In the data rows, 128 means zero.
Here is a table of points, one per row:
[178 127 152 113 102 129 127 175 163 165 102 127  84  87 113 154]
[ 95 128 133 136 132 120 118 144 122 126 119 118 120  84 163 151]
[102 129 137 121 131 120 114 120 138 132 139 109 124 105 167 135]
[144 110 150 132 118 130 117 158 146 157 129 130  92 128 119 133]
[110 127 143 132 122 122 120 143 126 120 118 121 132 126 132 132]
[127 113 149 121 122 128 114 163 124 139 119 130 116 142 133 126]
[137 121 136 121 117 130 121 175 139 146 112 134 111 140  97 117]
[126 119 144 121 110 127 120 168 125 134 116 125 112 136 114 117]
[117 124 148 123 120 125 112 153 127 127 112 132 128 125 125 127]
[134 114 149 121 126 125 125 166 135 151 111 126 108 139 119 126]
[148 103 137 118 116 127 120 167 155 160 112 134  93 134 107 124]
[128 123 148 118 112 131 122 137 156 161 120 131 109 135 125 124]
[130 120 144 123 114 128 115 110 168 170 150 120 109 129 125 124]
[102 130 148 121 123 119 104  66 152 146 191 119 128 116 148 138]
[ 60 155 151 130 127 105 101  22 109  97 209  96 164  97 193 145]
[ 92 118  74 143 170 137 172  88  86  83 104 143 168 144 126 125]
[ 79 127  83 151 175 146 160  64  95  86 112 132 162 150 134 122]
[160  87  72 154 173 176 175 140 126 147  92 135  88 133  95 119]
[125 107 100 146 159 150 166 129 114 111  92 123 104 139 106 122]
[157  87  95 135 146 146 162 168 128 136  87 136  98 130  99 114]
[101 117 117 135 138 127 156 141 100 101 115 116 135 140 139 129]
[ 75 136 120 135 147 115 152 118  83  72 116 118 161 148 165 129]
[ 99 119 117 137 141 125 160 146 100  99 107 119 136 148 127 134]
[144  93 114 134 133 139 163 172 127 137 106 133  94 144  99 126]
[103 108 110 139 145 129 156 143  95 108 106 122 126 134 130 129]
[146  98 101 135 142 153 168 165 119 136  93 133  90 140  98 120]
[ 76 130  92 149 169 131 153  86  81  68 120 111 153 130 156 131]
[106 108  77 156 170 147 171  90 104 104 105 120 128 133 139 125]
[ 82 123  78 156 173 146 161  58  80  74 117 110 151 120 171 129]
[134 100  72 140 157 157 162  89 116 121  95 131  94 113 121 119]
[204 177 111 101 104 117 107  71 122 135 195 155 148 102 104 122]
[228 174 103 118  95 133 106  91 144 158 192 169 142 100  97 121]
[166 176 142 116 100 125 108  78 152 166 165 144 159 131 109 128]
[164 143 159 108 110 120 109 134 159 148 119 142 131 155  97 121]
[164 121 161 119 110 126 122 170 156 148 115 143 116 149  91 116]
[146 114 149 114 111 125 118 175 139 144 106 138 121 145 101 120]
[106 141 159 126 125 111 128 132 112 114 118 132 156 151 120 129]
[ 81 150 159 125 124 106 118 121 106  86 126 125 183 151 140 130]
[124 132 151 117 109 121 118 147 132 120 118 137 144 153 118 116]
[114 137 157 122 112 111 119 139 128 115 115 142 153 152 135 122]
[132 137 159 116 107 134 125 153 143 139 124 142 142 155 114 120]
[169 130 151 109 109 131 122 162 158 162 120 145 123 154  87 125]
[134 155 153 114 112 116 108  86 147 136 147 146 168 136 123 123]
[131 188 153 124 114 105 107  47 135 122 193 150 199 123 146 130]
[185 188 131 108 107 110 104  62 144 139 203 161 164 112 112 112]
[251 156  91 112  99 130 111 104 156 173 197 125  79  82 119 146]
[133 219 119 130 111  89 100  10 108  82 227 102 171  86 203 163]
[ 94 152 163 114 129 109 108  70 140 129 165 112 142  92 180 148]
[160 106 140 121 111 141 120 178 165 170 109 128  83 116 103 116]
[145  97 132 126 122 133 121 184 141 148 114 123  99 130 111 121]
[147 102 130 126 118 140 120 189 138 147 100 130  97 129 110 123]
[113 119 127 126 130 128 138 155 120 108 116 125 125 135 141 125]
[101 123 136 123 125 122 122 155 116 109 114 117 123 135 140 131]
[ 71 143 137 132 126 111 120 133 105  86 120 109 156 133 157 135]
[104 128 134 142 134 119 121 149 107 109 122 106 145 133 149 132]
[108 111 125 131 126 125 118 158 116 116 118 120 122 135 136 129]
[147  98 118 139 132 138 122 177 146 155 109 130  96 112 118 127]
[129 103 110 136 141 147 117 159 149 147 119 118 101 106 134 129]
[ 86 132 100 159 168 138 111  99 131 125 141 103 146  93 172 144]
There is one direction along which these points spread out most. How many in every 100 of the points above lie lower along it than each point below? Round to a whole number. More than half of the points above lie lower than the first one.
[114 137 157 122 112 111 119 139 128 115 115 142 153 152 135 122] -> 41
[ 95 128 133 136 132 120 118 144 122 126 119 118 120  84 163 151] -> 36
[106 141 159 126 125 111 128 132 112 114 118 132 156 151 120 129] -> 34
[103 108 110 139 145 129 156 143  95 108 106 122 126 134 130 129] -> 46
[132 137 159 116 107 134 125 153 143 139 124 142 142 155 114 120] -> 61
[146  98 101 135 142 153 168 165 119 136  93 133  90 140  98 120] -> 92
[148 103 137 118 116 127 120 167 155 160 112 134  93 134 107 124] -> 86
[129 103 110 136 141 147 117 159 149 147 119 118 101 106 134 129] -> 69
[169 130 151 109 109 131 122 162 158 162 120 145 123 154  87 125] -> 80
[106 108  77 156 170 147 171  90 104 104 105 120 128 133 139 125] -> 31
[ 75 136 120 135 147 115 152 118  83  72 116 118 161 148 165 129] -> 17
[147 102 130 126 118 140 120 189 138 147 100 130  97 129 110 123] -> 97
[160  87  72 154 173 176 175 140 126 147  92 135  88 133  95 119] -> 85
[ 82 123  78 156 173 146 161  58  80  74 117 110 151 120 171 129] -> 5
[101 123 136 123 125 122 122 155 116 109 114 117 123 135 140 131] -> 47
[145  97 132 126 122 133 121 184 141 148 114 123  99 130 111 121] -> 90
[160 106 140 121 111 141 120 178 165 170 109 128  83 116 103 116] -> 98
[134 155 153 114 112 116 108  86 147 136 147 146 168 136 123 123] -> 25
[147  98 118 139 132 138 122 177 146 155 109 130  96 112 118 127] -> 81
[ 71 143 137 132 126 111 120 133 105  86 120 109 156 133 157 135] -> 22
